Each row is where one point has got to under a steady rotation. How many ticks took it there?
The counts run from 0 to 267.
[ 30 -19 -35   1 -10  -5  -2 -21   2   3 -14   9   9   3] | 118
[ 14   4 -24  23  -4 -21 -15 -17   5  -1 -25 -25   0   5] | 189
[ 23  -6   5 -32  -8   3  11   0  13  22 -20  23   5   2] | 20
[ 25 -19 -30  -6  -2  -3 -19  -3  11  -1 -16 -14   0  17] | 125
[ 25 -12 -34  16 -14  -5  -3 -28  -6  -5  -6  11  11  -5] | 149
[ 23  -5   5 -34  -3   1   8   5  17  18 -24  15   3   7] | 22
[-17  27  11  20   7  -9 -14  15   6  -9 -13 -32  -9   0] | 262
[ 29 -16 -12 -30  -5   5   3  -2  12  17 -21  20   6  10] | 54
[  2  14 -15  33 -16 -19   2 -27 -12  -4  -3   2  10 -18] | 214
[ 11 -22 -25  -1  -9  23  -5 -13 -15 -17  19  18  13  -4] | 109
[ -6  24   8  19   1 -22  -9   5  12   0 -27 -26  -5   0] | 258
[  5  13 -14  37 -13 -17   0 -25 -14  -8  -3   4  13 -17] | 213
[ 17   2 -26  21  -6 -21 -12 -16   7  -1 -24 -19   6   4] | 188
[  4 -23 -19  -9   8  24 -22  10   4 -20   8  -6  -2  23] | 100
[  0  -7 -26  18   7   6 -25   6   2 -26   5 -27  -1  13] | 165
[ 15  -9 -33  11   1 -10 -23  -4  11  -8 -16 -25  -2  15] | 159
[ 19  -7   4 -33  -6   0  10   1  16  18 -21  19   7   6] | 21
[ -3   6 -20  22   7  -9 -24   3   8 -16 -11 -34  -6  14] | 195
[ 30 -17 -35  -3 -11  -6  -6 -18   3   4 -17   7  10   6] | 119
[  3 -21 -13 -17  -1  37  -8  11  -3 -17  24  19   6   6] | 72
[  5  23   1  27 -12 -25   8 -18  -6   1 -16   1  12 -20] | 249
[ 12  -6 -30  14   4  -7 -25  -1   7  -9 -14 -28  -3  15] | 160
[ 23 -16  -6 -24 -10  11  14  -7   1  10  -5  35  14  -5] | 49
[ 14  -1 -28  27 -15  -9   0 -25 -13  -6  -4   4  13 -10] | 181
[  8  17 -12  24  -6 -26  -8 -10   7  -2 -24 -23  -1  -3] | 222
[ 11 -24 -25 -16   8  18 -22  16  10 -10  -3 -11  -3  24] | 97
[ -2 -15   5 -26   6  35  -6  19  -1 -12  16  20   6   2] | 38
[  8 -17   1 -23  -6  30   8   2  -8  -6  15  32   8  -4] | 43
[  7 -21 -15 -16  -1  34  -4   5  -7 -15  18  20   9   5] | 73
[-16  21   3  35  -3   4  -7   1 -16 -25  14  -9   5 -15] | 238
[  1 -14   5 -32   8  37  -8  27   5  -9  12   9  -2  16] | 35
[ 10 -24 -22 -14   7  21 -20  10   9 -12   1  -9  -3  21] | 98
[  6   3 -25  20   3 -16 -21  -3   9  -7 -20 -31  -1  11] | 192
[ 26 -17 -12 -30  -2   5  -5   6  18  14 -22   6   2  16] | 57
[  8 -23 -13 -14  -4  32  -1  -1 -11 -13  21  27  10   0] | 75
[ -3  -6 -21  26   3  15 -22   0 -11 -30  18 -15   6   8] | 169
[ 10  15 -12  24  -7 -28  -7 -19   5   2 -26 -17   6  -8] | 220
[ 19  -7 -33  12   0 -15 -20 -10   8  -2 -23 -20   3  11] | 157
[  3 -10   5 -35   8  23  -7  27  15  -2  -4   2  -4  21] | 31
[  3  26   4  25 -10 -30   3 -13   1   7 -24  -8   5 -13] | 252
[ -2  10 -11  37 -11  -5  -4 -16 -19 -15  10   4  14 -20] | 210
[-12  20   7  36  -6  -2  -4 -11 -19 -18  14  -1   9 -21] | 241
[ -4  -5 -24  19   4   8 -25   8  -1 -26  11 -24  -3  14] | 166
[  0  27   5  21  -7 -31  -1  -7   7   6 -30 -15   3  -7] | 254
[  7 -25 -21 -11  10  23 -21  14   7 -16   6  -8   0  20] | 99
[  9 -23 -22  -3  -1  29  -8  -3  -9 -23  21  17  10   3] | 107
[ 27 -16 -10 -31  -6   2   3   1  16  16 -19  14   4  10] | 55
[ 20  -7   8 -33 -10   3  14  -3   5  18 -15  32  10  -3] | 18
[  5 -14   3 -25  -6  31   7   6  -3  -9  19  33  11  -3] | 42
[ 25 -10 -37  13 -12 -12  -4 -29  -2  -2  -7   5  13  -5] | 150
[  4  25   2  32 -14 -23   9 -24  -8   0 -13   0  12 -21] | 248
[ 15 -21 -22 -17  10  15 -21  12  13  -8  -4 -10  -3  25] | 96
[  3 -10 -27  13   7   5 -27   4   3 -22   1 -27  -4  17] | 164
[ 31 -21 -26 -18  -5   0   0 -12  11  11 -18  12   5   9] | 87
[ -2  27   5  17  -4 -26  -2   1  10   3 -31 -25  -1  -4] | 256
[ 30 -18 -13 -30  -3   3   0   3  17  15 -20  10   3  15] | 56
[ 16 -17  -8 -31   7  12 -10  16  20   3 -14  -2  -7  23] | 61
[-13  24  13  19   4 -13  -9  14  10  -7 -17 -30  -5   4] | 261
[-10   6 -17  29   8   5 -24   4  -3 -26   4 -28  -4   8] | 199
[  4  -1  14 -23  -8  22  13   5  -3   2  11  36  12 -13] | 11
[  3 -18 -28  15   0  20 -14  -7 -16 -27  25   4   8   1] | 139
[-10   3 -12  34   3   6 -22   2 -11 -29  13 -20   3   2] | 202
[ 12  -8   5 -37   4  13  -4  21  18   4 -16   2  -5  18] | 28
[ -8  21   0  34 -13  -7   2 -13 -15 -16   6   8   9 -24] | 243
[ 23 -11 -34  11  -3 -15 -14 -16   5   1 -18 -13   5   8] | 155
[ -7   0  22 -26   6  32  -1  28   5  -5  10  12  -1   4] | 3
[-14   6 -11  33   6   3 -19   1  -9 -27  11 -26   1   2] | 201
[ 14   0 -27  29 -14  -9  -2 -28 -11 -10   1   4  16 -12] | 180
[  4  -2  14 -21  -8  21  18   1  -3   2   6  39  12 -12] | 12
[  5 -23 -20  -5   3  30 -16   4  -6 -23  23   5   5  10] | 104
[ 28 -19 -31   1 -15   5   0 -20  -3   0   0  21  17  -1] | 115
[ 19 -16  -6 -23 -11  15  12 -10  -4   4   4  35  14  -7] | 47
[-11   8 -13  35  -7   5 -10  -9 -17 -28  16  -7   9 -12] | 206
[ 23 -20 -30   0 -10  20  -6 -15 -12 -15  14  24  16  -2] | 111
[  0 -13   8 -24   0  34   0  15   0 -13  17  22   5   3] | 39
[ 26 -10 -34  11  -9 -17 -12 -19   6   3 -19 -10   7   4] | 154
[ 23 -19 -36  -4  -4  -4 -15  -8  12   1 -20 -14  -1  19] | 124
[-14   8 -12  36  -1   6 -17  -3 -16 -28  16 -16   3  -9] | 204
[ -1  -7 -23  27  -2  13 -12 -11 -19 -28  22  -2  11 -11] | 173
[ 27 -22 -26 -20  -1   0 -10   2  14   7 -20  -4   2  21] | 91
[  0 -23  -9 -20   5  31 -18  20   3 -13  14   1   1  18] | 68
[ -1 -13   9 -30  10  32 -10  26   6  -7   7   6  -4  18] | 34
[ -3  -4 -23  22   5  11 -23   4  -3 -27  12 -23  -2   9] | 167
[  5  -9   6 -35   5  19  -9  24  17   2  -9  -2  -8  20] | 30
[  5  25   3  28 -11 -27   5 -20   1   3 -21  -4   9 -18] | 250
[ 12  -1  12 -25 -10  16  15  -1   1   9   1  37   9 -11] | 14
[  0 -10   7 -33  11  28  -9  28  16  -5  -1   1  -3  18] | 32
[ 11   5 -26  24  -3 -22 -17  -8   8  -5 -23 -25   0   6] | 190
[  2 -13   4 -24  -3  32   2   9  -6  -7  18  28   9  -2] | 41
[  8  13 -13  32 -15 -20   0 -26  -9   0  -9  -1  13 -17] | 215
[ 11   1 -27  28 -14  -6  -4 -30 -16 -14   3   8  15 -14] | 179
[ 14 -24 -14 -16  -4  28  -1  -4 -10 -10  16  30  11  -3] | 76
[ 11 -23 -10 -27   9  24 -16  22  12  -8   0   0  -1  21] | 65
[ -6  19   4  34 -13 -10   5 -18 -18 -12   4   4  11 -28] | 244
[ 14  -6   6 -37   3   3   2  16  22  17 -25   7  -3  13] | 25
[ -9   1  22 -25  12  25  -5  30  11  -7   4   7  -2   9] | 1
[ 24  -9 -36  12 -10 -14  -8 -24   6  -1 -16  -9   7   2] | 153
[ 11 -20 -12 -31   5  17 -15  21  14  -1  -3  -3  -5  25] | 63
[ 29 -22 -22 -13 -13   7   3 -18   4   5  -5  25  10   1] | 83
[  8 -18 -27  18  -6  20 -10 -15 -16 -24  22   9  10  -1] | 141
[  9  -6 -29  13   1  -4 -25   1   8 -14 -12 -30  -1  16] | 161
[  2 -17 -28   5   5  21 -27   5  -2 -25  12 -13  -1  13] | 134
[ 14 -16 -12 -29   8  15 -12  19  18   3 -11  -3  -5  24] | 62
[ 18   0 -32  29 -14 -14  -3 -27  -9  -8  -7   2  13 -12] | 182
[ 27 -18 -35  -7  -5  -5 -11  -8  12   5 -18  -9   2  18] | 123
[  6 -22 -21  -7   2  29 -17   8  -5 -21  20   1   1  11] | 103
[ -5  -5 -26  24   5  16 -27   2  -4 -27  15 -19   3   7] | 168
[ 23 -19 -30   1 -12   9   0 -22  -9  -6   8  22  17  -4] | 113
[ 26 -20 -24 -18   0   6 -15   3  16   5 -17 -10  -2  19] | 92
[  9  17 -13  26  -6 -26 -10 -13   7   5 -25 -22   3  -2] | 221
[  3   3 -22  24   3 -13 -19  -3   9  -8 -20 -33  -4  10] | 193
[  0 -13   8 -29   7  33  -6  22   6 -14  14  13   2  10] | 36
[ 19 -19 -33  -6   5   3 -17   0  14  -2 -13 -20  -2  20] | 126
[  3  -9 -31  15   4   5 -25   7   8 -15  -6 -28  -1  20] | 163
[  8 -21 -13 -14  -2  31  -1   2  -9 -16  18  23  12   2] | 74
[ -4  -2 -23  28  -2  12 -14  -6 -19 -28  19  -7   6  -3] | 172
[ -3 -18 -26   8   6  22 -23   4  -4 -25  17 -11   2  12] | 135
[  5 -17 -29  14  -5  22 -11  -9 -16 -27  24   4  10   2] | 140
[  0   6 -22  24   4 -12 -21   2   4 -11 -16 -34  -3  14] | 194
[-10  27  12  17   3 -15 -13   9   9  -3 -23 -32  -7   3] | 260
[ 28 -17  -6 -27  -9   6  10 -11   8  13 -14  27  13   0] | 51
[ 17 -18  -2 -23 -11  18  10  -6  -3   2   7  36  14  -7] | 46
[ 10 -22 -25   0  -4  23  -8  -6 -12 -17  21  17  14   0] | 108
[-24  26  17  23   4   1 -10  15  -1 -18   2 -24  -4  -3] | 266
[ 30 -20 -34  -1 -11   2  -1 -21  -2  -2  -5  17  13  -2] | 116
[  6 -19  -6 -20   3  34 -12  15  -1 -17  19  12   1   9] | 70
[ -5  18  -5  26   6 -17 -16   4   7 -10 -18 -33  -3   4] | 227
[-15  19   0  29   7  -3 -20   9   2 -20  -3 -30  -4   4] | 231
[ 21  -5   7 -30  -7   1  12  -3  14  17 -18  29  10  -1] | 19
[ -8  29   5  21   4 -20 -10   9  11  -1 -22 -31  -9   3] | 259
[-14  20  -3  28   7  -7 -21   7   0 -18  -7 -34  -4   8] | 230
[ -5  -7 -23  25   3  13 -21  -2 -15 -29  19 -13   7   2] | 170
[  5 -21 -11 -24  11  30 -13  19   7 -13  12   1  -3  18] | 67
